In the rows, zero is written as 128.
These are runs of 8 systems, one row a step. Runs of the same system follow the same rule from any start.
seq 1, q121:
[[151 140 136 124 117 138 119 129 113 124 132 109  99 118 110 107 113 119
   92 135 151  92 145 101 120 126]
 [113 142 136 143 110 123 109 141 122 127 136  88 141 117 129 157 120 142
  113 155 128 131 101 106  93 108]
 [122 115 119 137 116  83 148 116 154 128 136 122 150 112 154 156 111 121
  164 128 133 130 130 105 102 145]
 [110 114 126 138 113 124 132 106 126 134 131 129 104 122 141 109 128 115
  133  97 148  98 165  96 132 161]
 [ 98 130 128 158 108 158  85 128 106 128 107 115  87 127 122 136 113 140
  120 124 121 119 126 115 114 130]
 [132 121 114 130 120 105 119 137 142 123  99 131 113 116 136 153  80 151
  146 160 119 123 121 142  86 135]
 [124 115 131 103 122  89 154 134 136 138 129 130 127 121 151 108 117 159
  118 139 149  94 154 124 107 144]
 [ 71 117 139 137 116 139 120 126 106 147 134 103 132 143 145 122 149 174
  119 113 136 120 133 114 128 130]
 [ 85 113 109 151 122 133 112 119 131 141  97 130 126 142 141 160 115 149
  168 122 113 151 124 152 128 144]]
seq 2, q841:
[[182 122 143  85 158 106 166 176 158 132 107 195 138 117 132  97 105 166
  135 121  93 123 157 123  80 126]
 [147 149 160 101 147 172 169 156 140 176 123  99 187 155  87 110 149 161
   93  97 144 137 167  85 141  95]
 [ 98 158 145 177 117 164 120 135 175 169 100 119 180 131 125 171 161  77
  123  88 100 193 142 105 138 127]
 [136 139 131 161 169 123 107 162 146 133  95 210 127  99 140 107 117  68
  173  96  84 144 167 102 108 166]
 [163 146 140 105 182 188 119 162 127 126  88 163 113 103  78  64  96 144
  105 122 115  98 171  85 115 106]
 [151 154 149 117 109 194 141 142 197 141  79 116 145 114  92 151 123 150
   58 123  94 157 130 115  99  76]
 [166 139 155 131 113 100 171 166 198 160 115 165 179 128 147 163 136 107
  134  90  83 177 150 107  78 136]
 [154 146 156 135 177 129 151 171 124 176 126 152 182 132 107  94 129  97
  164  73 137 130 199  44 127 150]
 [104 165 141 167 154 213  93 132 154 154  77 120 142  96  83 110 120  84
  102  98 124 138 174  58 141 116]]
seq 3, q529, 9 rows:
[[147 105 106 116 135 149 165  96 182 112 112 146 150 120 121 153 115 142
  167 107  96 160 114 129 126 108]
 [189 132 133  97 124 104 166 137 158 140 121 165 121 139 127 108 133  98
  107 112 134 123 164 155 142 152]
 [151 174 162 142 151 149 105 186  99 160 132 123 158 146  99 116 149  99
  100 122 126 144 143 105 136 118]
 [108 139 107 144 171 146 122 116 154 122 109 116 184  95 110 151 105 107
  173 146 122 157 118  96 136 108]
 [142 116 113 107 141 103 160 106 186  95 123 180 129  75 153 100 127  96
  125 130 117 112 141 126 121 136]
 [179 147 169 126 116 157 132 164 123 128 146 155 109 133 115 102 156 116
   81  81  94 126 144  89 103 115]
 [162 147 128 144 128 173 130 129 143 158 101  89 158 144  75 173  93 120
  152 108 130 159 142  82 124 110]
 [134 137 106 123 140  83 149 117 187 141  93 131 154  88 134 129  85  81
  137 163 164 115 168 124 128 155]
 [116 151 162 136 143 114 114 171 124 126 143 158 131  88 151  76 153 102
   85 122 118  98 156  76  92 137]]
seq 4, q812:
[[150 128 135 151  90 114 140 100 145 139 143 129 100 121 135 121 136  54
  118  77 153 106 175  81 137 173]
 [125 164 138 177 129 152  65 149  93 133 118 104  98 105 102 123 100  77
  113 135 140 106 145  70 112 138]
 [124 132 100 137 138 153 108 111 163 101  84 103 126  77 104 159  56 142
  142 176 120 124 107  99  87  95]
 [141 101 124  91  95 104 176 102 189 106 126 125 114  86 150 122 102 174
   98 138 130  91 135  99  75 115]
 [136 126 166 132  79 114 145 152 105 166 157  89 122 155 136 135 134 163
  106  83 144 102 160  60  82 143]
 [ 96 131 120 181 104 140 105 121 123 185  88  83 134 156 114 181  89 121
  178  96 152 145 166  87 121 163]
 [ 59 114  96 151 125 117 100  99 169 133  60 145  92  85 156 121  81 112
  139 149 144 101 170 141 118 176]
 [ 80 121 142 119 131 127  91 165 101 114 108 147  83  99 154  86 109 202
   91 159 111  79 130 121  65 124]
 [118 108 135 109 118 154 138 151 111 153 103 101 138 170 111 160  99 249
  146 123 110 141 115 127  86  98]]
seq 5, q58 (9 x 26):
[[143 121 112 126 107 137 158  88 157 142 123  91 142 139 111 158 114 116
  140 110 155 135 140 114 150 130]
 [128 144 134 156 105 105 119 124 136 139 137 120 119 116 141 132 137  63
  112 119 148 118 150 108 130 159]
 [138 149 136 154 145 124  93 153  98 115 142 122 130 105 118 128 111 104
  144 140 118 121 118  77  98 123]
 [135 116 102 118 132 143 134 100 148 103 109 106 119  99 109 138  76 154
  144 151 136 110 119 102 108 107]
 [127 116 132 121  73 111 150 105 161 127 133 109 102 118 150 136 128 139
   90 119 139 104 139 115 102 137]
 [133 138 155 153  96 112 117 160  94 159 150 100 128 156 133 150 136 133
  128 103 130 131 138  87  97 143]
 [109 128 107 148 143 136 105 124 107 152  96  97 130 136 104 146  78 133
  176 138 158 121 150 107 134 145]
 [ 80 117 109 136 120 118 108 103 144 117  99 135  88  90 153 104 107 124
  114 149 146  87 151 130 118 156]
 [114 123 154 137 105 126 105 159  99 115 144 146  93 123 155 117 139 169
  107 116  91 112 113 108  71 125]]
seq 6, q663 (9 x 26):
[[156 131 121 134 105 149 109 133 127 128  97 132  88 146 110 153 101 139
  123 131 110 139 119 160 115 129]
 [161 130 123  94 136  95 147 147 143 129 115 142 127 123 130 117 102 142
  115 163 138 110 138 156 113 132]
 [101 132 140 111 148 108 147 144 132 141 140 112 174 116 141 106 141 151
  115 143 147 114 141 103 121 118]
 [ 75 119 125 155 126 146 128 110 136 146 122 111 157 131 138 144 143 134
  155  98 125 145 135 102 139 133]
 [120 115 114 152 119 150 110 109 126 125 106 160  86 138 134 129 128 111
  153  92 106 136 139 142 141 157]
 [152 139 132 119 133 144 103 154 104 115 114 155  84 133 118 104 123 136
  101 141 108 117 123 160 122 125]
 [141 143 129 101 142 125 136 154 137 132 117 111 157 130 114 136 116 161
  106 173 130 135 112 152 116  96]
 [113 116 121 110 137 102 171 116 168 139 130 127 179 121 146 134 137 137
  144 130 137 139 137 128 132 128]
 [100 119 139 142 136 132 135 122 120 135 145 149 139 131 148 104 167 113
  143  81 120 130 150 102 144 149]]
seq 7, q841:
[[103 123 115 130 147 141 128 124 176 123  82 161 135  95 137 123 109 133
  134 133 103 135 140 131 111 128]
 [137 127 150 108 133 137 146 154 145 132 119 170 124 124 139  93 146 152
   97 105 100 122 151 126 108 125]
 [141 142 154 131 126 164 131 161 120 163 116 119 147 162 104 138 138 156
  119  95 110 154 141 108 119 114]
 [122 142 121 146 139 142 131 134 165 164  84 132 162 134 115 154 115 104
  149 114 124 164 156 131 140 141]
 [117 148 136 133 165 121 121 160 150 139 105 174 148 101 138  93 137  91
  119 130 117 128 162 122 126 144]
 [126 143 150 128 162 174 111 164 121 125 115 152 137 113 110  99 136 152
  111 115  91 131 132  92 105  98]
 [147 127 126 124 126 181 145 123 174 135  87 142 135 132 103 146 117 146
  128  98  91 160 135 124 120 105]
 [166 144 143 119 125 119 156 152 174 158 104 164 145 137 125 126 139  95
  107 103 115 150 167 140 127 144]
 [148 167 161 138 161 134 118 189 114 160 128 135 170 130 109 113 136 106
  120 117 120 140 155  83 113 124]]
seq 8, q121, 9 rows:
[[131 127 156 144 110 155 132 131 101 120 178 107 140 141 125 136 167 141
  126  79 103 140 107  68 111 102]
 [147 127 101 153 119 145 133  94 148 138 109  92 142 139  96 182  88  98
  182 114 141 154 129 107 141 131]
 [149 152 124 143 112  96 117 130 152 138 109 137 102 106 133 119 112  49
   98 143 158 106 168 136 133 169]
 [124 145 156 145 134 123  89 168  77 104 161 135 107 102 138  96 140 127
  105 136 109  99 114  77  83 119]
 [122 109 107 126 136 140 141 103 148 103 126  95 154  98 115 160  83 171
  173 144 120 130  98  78  89  91]
 [129 118 120 123  74 104 169  91 202 152 105 111 124 118 148 152 117 109
  102 113 153 121 166 124 121 154]
 [114 140 164 166  87 119  94 163  73 161 146 123  88 158 145 119 153 115
  105  84 131 111 157  96 106 169]
 [ 98 125 106 157 162 136  82 137  81 126 106 105 128 121 110 147  67 156
  200 155 131 122 117  95 105 127]
 [ 99 114  93 109 134  99 145  97 202 119  74 141 128  70 152 122  82 130
  120 176 146 104 151 148 113 140]]
seq 9, q915, 9 rows:
[[ 80 103 125 136 112  94 122 119 100 125 146 109 113 119 162 118 121 161
  144 133 151  88 136 100 103 151]
 [ 91 100 131 140  92 128 113 116  91 126 140 124  79 146 154 124 136 174
  133 101 122 104 125 123 110 147]
 [128 110 125 135  92 124 105 132  85 136 120 127  65 168 135 138 112 165
  136 117 128 111 128 158 116 158]
 [125 121 120 116 118  91 111 149  87 142 119 123  92 156 139 123 104 162
  129 160 153  99 135 174 120 157]
 [ 82 118 128 115 134  82 116 153  87 135 137 122 128 140 161 113 132 179
  128 169 147 105 120 164 118 143]
 [ 72 100 123 125 129 105 121 130  86 123 150 129 128 152 167 125 153 187
  156 134 120 126 100 161 127 136]
 [109  99 116 120 125 122 123 118  82 117 147 148  97 172 148 123 155 164
  157 114 115 132 105 189 157 144]
 [137 124 121 113 131 119 110 141  80 120 138 150  93 171 134 114 151 142
  122 146 123 130 104 215 164 139]
 [130 136 120 108 150  97 109 155  87 112 144 135 134 148 137 124 142 143
  124 188 127 136  84 208 146 120]]
seq 10, q915:
[[ 92 144 140 164 130 119 107 155 122 150 130 140 157 141 152 149 164 102
  141 113 102 169 121 139 128 143]
 [135 119 104 137 174 145 112 119 106 109 119 158 125 123 112 116 109 113
  194 122 113 135 124 125 149 136]
 [135 122 112  94 143 160 138 103 152 100 108 150 104 111 116  92 129 135
   93 144 127 109 128 165 157 110]
 [145 151 153 118 112 130 134 167 157 133 124 137 148 132 133 146 152 141
   78 141  92 160 105 155 100  99]
 [160 136 125 126 152 111 148 146 123 144 140 113 187 148 109 161 114 125
  181 126 130 160 119 111 130 119]
 [114 123 108 120 155 132 151  87 140 128 137 120 156 120 121 101 146  90
  141 120 166 118 152 123 192 140]
 [101 148 140 155 121 156 102 130 146 111 128 152 116 102 145 113 175  82
   82 114  94 143 118 132 135 123]
 [173 139 125 143 137 155 107 142 131 103 118 144 121 114 102 156  99 117
  154 129  78 155  97 107  94 102]
 [187 121 107  87 138 128 173 100 163 118 119 115 137 117  95 123  89 131
  132 141 156 109 141 120 140 113]]
seq 11, q663 (9 x 26):
[[ 76 143 139 156 148 178  66 156  45 143 128 105 111 164 110 108 148 153
  124 122 129 125 123 127 151 123]
 [105 127  86 140 121 145 102 104 152 121  74 119 115 136 121 179  98 136
  141 175 116 163  93 214 148 120]
 [143 102 120  84 133  74 163 130 163  89 139 197 116 103 179  99 141 147
  120 150  98 115 112 185 105 134]
 [122 127 165  95 150 136 150 166  78 136 185 116 172 159 130  91 187 197
  105 112 124 122 114 107 131  92]
 [ 93 132 115 149 119 153 135 101 128 176 120  75 178 184 110 176 154 122
  155 107 154 179 128 157 195 130]
 [117 121 104 154 129  87 113 111 145 114 123 193 102 119 171 121 152  46
  158 119 112 144 137 190 163 186]
 [145 144 146 124 174 138  86 174  61  74 173 173 111 111 127  78 160 128
  116 149  83 119  80 132 115  97]
 [160 138 116 100 135 178 144 107 133 110 139  70 168 149  76 169 129 163
  116 159 125 167  65 151 159  52]
 [169 116 115 106  87  76 199  86 206 130 146 137 153 132 155 157 156  75
  118 111 139 152 134 171 156 148]]
seq 12, q812, 9 rows:
[[ 89 117 143 128 152 139 106 169  84 137 123 182 112 158 153  93 167 173
  135 104  88 136 129 166 129 141]
 [128 123 119 112 164 170 121 148 100 146  94 156 131 179 104 122 136 174
  154 118 105 160 125 193 170 122]
 [126 132 120  90 159 127 150 141 154 145 101 169 153 151 132 105 159 134
  106 145 122 153 137 223 180 131]
 [127 147 152 108 175 104 134 185 104 136 155 181 175 144 151  86 192 123
  116 134 105 150 122 170 150 126]
 [131 131 128 125 192 156 132 144  95 120 153 161 185 154 112 113 174 124
  178 104  97 173 101 145 182 105]
 [146 126 109 113 161 173 149  95 158 103 128 175 142 134 114 106 181  82
  129 102  99 166 115 183 207 113]
 [191 164 150 112 153 142 128 161 126 101 155 188 123 124 117  84 187  62
   75 121  92 146 116 164 161 112]
 [216 168 143 114 186 146 131 164 104 106 161 142 179 130  75 119 141  81
  139 137 109 163 101 115 154  84]
 [178 143 111 105 167 146 176  86 184  98 152 126 196  97  95 125 149  61
  136 129 133 157 114 111 184  89]]
seq 13, q547 (9 x 26):
[[242 135 132  95 165 132 160 145 114  90 172 178 137 136  96 104 139  92
  154 107  97 140 110 125 143 107]
 [224 149 129  93 156 170 160 115 124 101 169 106 159 141  62 124 141  98
  118 125 133 146 101 117 176  72]
 [217 155 122 117 121 129 166 101 181 100 160 116 163 113  97 159 142  40
  111 130 125 164 102 125 157  98]
 [238 143 131 131 128 106 154 120 143  90 182 137 135  98 104 139 114  40
  151 110 119 132 117  65 112 118]
 [214 141 125 124 126 158 143  93 123  89 173  78 131 102  68 138  98  86
  134 122 145 111 109  38 126  86]
 [188 143 118 136  73 141 151  69 184  99 149  61 126  92  96 177 104  68
   93 132 152 126 108  72 119  97]
 [195 137 133 154  61  85 145 107 165 112 162  89 107  93 130 175  88  61
  125 116 144 109 131  42  68 139]
 [157 130 128 155  93 117 125 103 115 121 156  48 114  99 103 157  63 108
  148 125 177  80 140   4  76 127]
 [ 91 127 111 162  65 136 120  62 163 125 123  29 110  83 121 171  82 105
  103 143 184  88 137  43  99 124]]
seq 14, q58, 9 rows:
[[151 151  99 157 138 181  89 101 160 107  79 159  93 111  96 141 117  45
  121 136 103 159 120 177 175 129]
 [203 147 130  99 142  78 138 164 163  82 136 189 118  80 141 110 116  83
  100 176  97 120 109 156  88 121]
 [187 138 150  70 157 117 181 155 123 113 186 101 195 127 104 110 142 172
  106 150 133 121 101  91 112  65]
 [102 128 118 128 108 156 173  75 176 151 138  52 202 144 111 174 156 125
  121 113 161 164 119 112 175  96]
 [113 132 122 185  97 101 129  94 167 135 145 138 136 114 160 158 155  13
  156  79 129 156 147 107 149 176]
 [193 150 133 160 165 133  90 148  84  93 156 160  99  98 100  99 104  45
  164 114 114 110 134  61 117 140]
 [182 145 109 102 143 175 116 112 145  83 105  92 106  82  67 129  58 138
   97 188 136  99 104 102 107  69]
 [135 123 132 104  61  84 175 108 210 121 135  84 142  92 159 171 117 151
   67 161 140 118 113 115  66 106]
 [133 122 162 148  87  71 164 143 109 167 193  82 174 154 158 158 150 130
  156  77 151 128 147  41  91 150]]
seq 15, q529, 9 rows:
[[177 142 136  92 147  93 165 165 161 115 144 137 183 112 130 141 124 144
  119 170 107 149  98 136  89  89]
 [161 129 147 107 146  99 186 135 136 137 182 127 199 137 132 120 166 114
  145  98 136 140 135  89 140 119]
 [138 144 130 154 134 153 136  99 141 138 146 125 154 131 113 126 170  41
  133  82 138 152 148 103 186 139]
 [156 156 117 169 139 148  87 128 146 108 104 164 102  96 114 136 113  35
  138 126 100 149 128 124 134 143]
 [196 145 122 117 158 130 114 153 128  87 119 156 106  85 100 114  74 111
  136 159 104 110 117  94  82 110]
 [186 138 139  91 126 129 170 128 158 111 148  94 158  99 101 125 105 148
   95 146 142 108 123  69  94  79]
 [141 142 148 137  83  99 171 121 176 156 153  83 175 121 139 162 144  94
  103 105 152 137 149  70 108 129]
 [118 138 137 182 113 107 117 127 131 158 136 127 129 120 141 137 126  51
  161  76 146 128 176  59 121 179]
 [119 134 113 165 144 162  82 110 116 117  98 136  78  88 104 101  83  79
  145 117 141  90 165  68 126 152]]
seq 16, q547:
[[161 130 138 116 120 173 110 145 139  99  95 179  60 111 117  97 120 147
   79 120  79 112 130 142  96 114]
 [176 144 157  89 117 135 149 181 132 152 115 115 140 155 104 135 115 194
   79 143 117 132 127 138  86  94]
 [136 138 133  99 149  96 182 147 169 180 115 107 215 143 124 143 124 141
  139 136 159 148 161 123 137 127]
 [101 136 132 144 168 120 147 124 150 151 135 154 180 109 142  94 162  64
  152  88 141 133 178  84 165 158]
 [109 145 141 171 155 202  82 133 116 112 119 162 114 104 111 101 154  89
  128  81  79 146 132  79 135 118]
 [160 138 123 127 124 203 105 134 164 106  67 151  86 111  89 141  92 149
   99 131  74 144 115 140 100  90]
 [198 136 142  75 108 111 171 158 180 142  96 143 120 126 116 123  97 162
   70 148 127 113 155 147  87 117]
 [153 151 168 104 141  89 175 178 132 179 155 103 205 142 126 116 145 138
  108 116 160 126 167  75 109 124]
 [ 85 143 129 156 170 153 139 120 154 161 121 106 216 114 114 134 144  91
  169  97 139 161 158  58 157 123]]

Name the system that made each run.
seq 17 (2 x 26):
[[ 95 128 133 168 115 101 100 152  96 140 141 124 136 148 157 167 138 130
  170 121 108 156 104 129 103 148]
 [117  94  91 118 155 125 130  89  95 105 136 133 110 131 126 107 105 143
  192 128 149 101 129 132 159 147]]
 -> q529
seq 18:
[[113 133  97 135 136 135 105 109 149 108  96 145 110 114 130 137 122 100
  124 166 119 142 108 198 158 131]
 [142 125 137 103 137 107 140 150 143  89 150 172 128 103 157 111 153 141
  105 149  84 132  92 153  96 105]]
 -> q663
seq 19, 2 rows:
[[213  99 116 112 121 132 171  99 163 117 113 181  83 117 108 113  87 105
  170  66 112 108 174  82 114 156]
 [168 168 164 110 119 171 125 162 126 166 104 103 110 133  80  85 120 125
   32 122 165  88 187  93 128 118]]
 -> q915
seq 20, 2 rows:
[[115 143 104 112 162 121 110 129 113 113 121  80 159 109 105 137  90 148
  129 214 162 117  95 145 134  94]
 [ 96 113 125 108 118  70 158 115 157  94 174 125 160  91 185 128 163 142
  111 164 126 121  89 140 105 113]]
 -> q529
seq 21, 2 rows:
[[199 120 137  87 151  92 162 144 141  91 156 181 117  87 134  76 116 116
  122 130 116  88 142  93  93 128]
 [131 132 149 111 114 181 147 113 118 124 159  66 143 130  94 116 145 170
   81 110 148 106 123  61 128  75]]
 -> q121
seq 22:
[[ 69  77  98 130 138 127 143  75 159  74 140 177 128  94 183 125 156 153
  179 108  79 144  84 150 129 125]
 [167  97 132  98 115 144 147 116  84 114 155 176  60 178 131  76 166 148
  120  72 117 101 141 169 165 153]]
 -> q841
seq 23, 2 rows:
[[ 76 103  82 175 118 122 101  85 159 125  75 147 100 112 151 170  85 103
  201 125 117 146 133 152 129 172]
 [122 116 123  96 146  90 125 145 121 116 110 185  75 106 158  55 116 138
   98 155 144  64 169 164 120 168]]
 -> q841
seq 24 (2 x 26):
[[105 113 132 146 141 124 141 146 169 144  97 161 161 109 150 148 106 156
  183  94  83 154 147  80  70 135]
 [131 119 131 123 135 157 152 126 166 174  70 149 121 128 113 104  97 146
  133  79 137 113 208  90 124 155]]
 -> q121
seq 25 (2 x 26):
[[146  98 139 105 156 148 145 125  64 105 180 151 111 148 122  71 152 170
  160  78 119  98 130  88 141 122]
 [114 149 129 139  98 189 107 109 106 157 115  64 115 176  87 145 151 123
   76 128 162 139 124 163 192 113]]
 -> q663
seq 26, 2 rows:
[[152 155 133 127 133 134 105 137 115 117 129 115 102 101 107  98 113  87
   82 155 155  91 144 109 130 127]
 [121 144 144 140 121 124 109 149 125 103 152 104 143  96 135 145 130 137
  106 158 107 130  87  94  81  92]]
 -> q121
seq 27 (2 x 26):
[[ 70 131 118 123 101 102 150  84 171 134 139  90 149 106 163 118 168  96
   67 152 180 108 143 150 168 140]
 [ 81 135 157 189  94 118  78 159 102 129 148 162  99 130 179 140 177 100
  126  85  74 150 116 118  90 160]]
 -> q529
seq 28 (2 x 26):
[[ 86 125 113 160 121 156  98  95 129 121 110 129  97 115 132 120 132  96
  131 113 132 120 140 125 153 148]
 [133 132 131 147 107 141  93 141 123 106 114 151  78 117 135 138 121 131
  110 134  88 130 106 144  94 125]]
 -> q663
seq 29:
[[ 97 126 138 129 132 160 123 112 128 131 125 146 102 113 134  67 160 110
   86  93 142  93 173 107 158 145]
 [126 166 157 159 131 182  76 181 111 140 103 131 119 132 104 140 131 131
   95 122  83 157 118 114  97 104]]
 -> q812
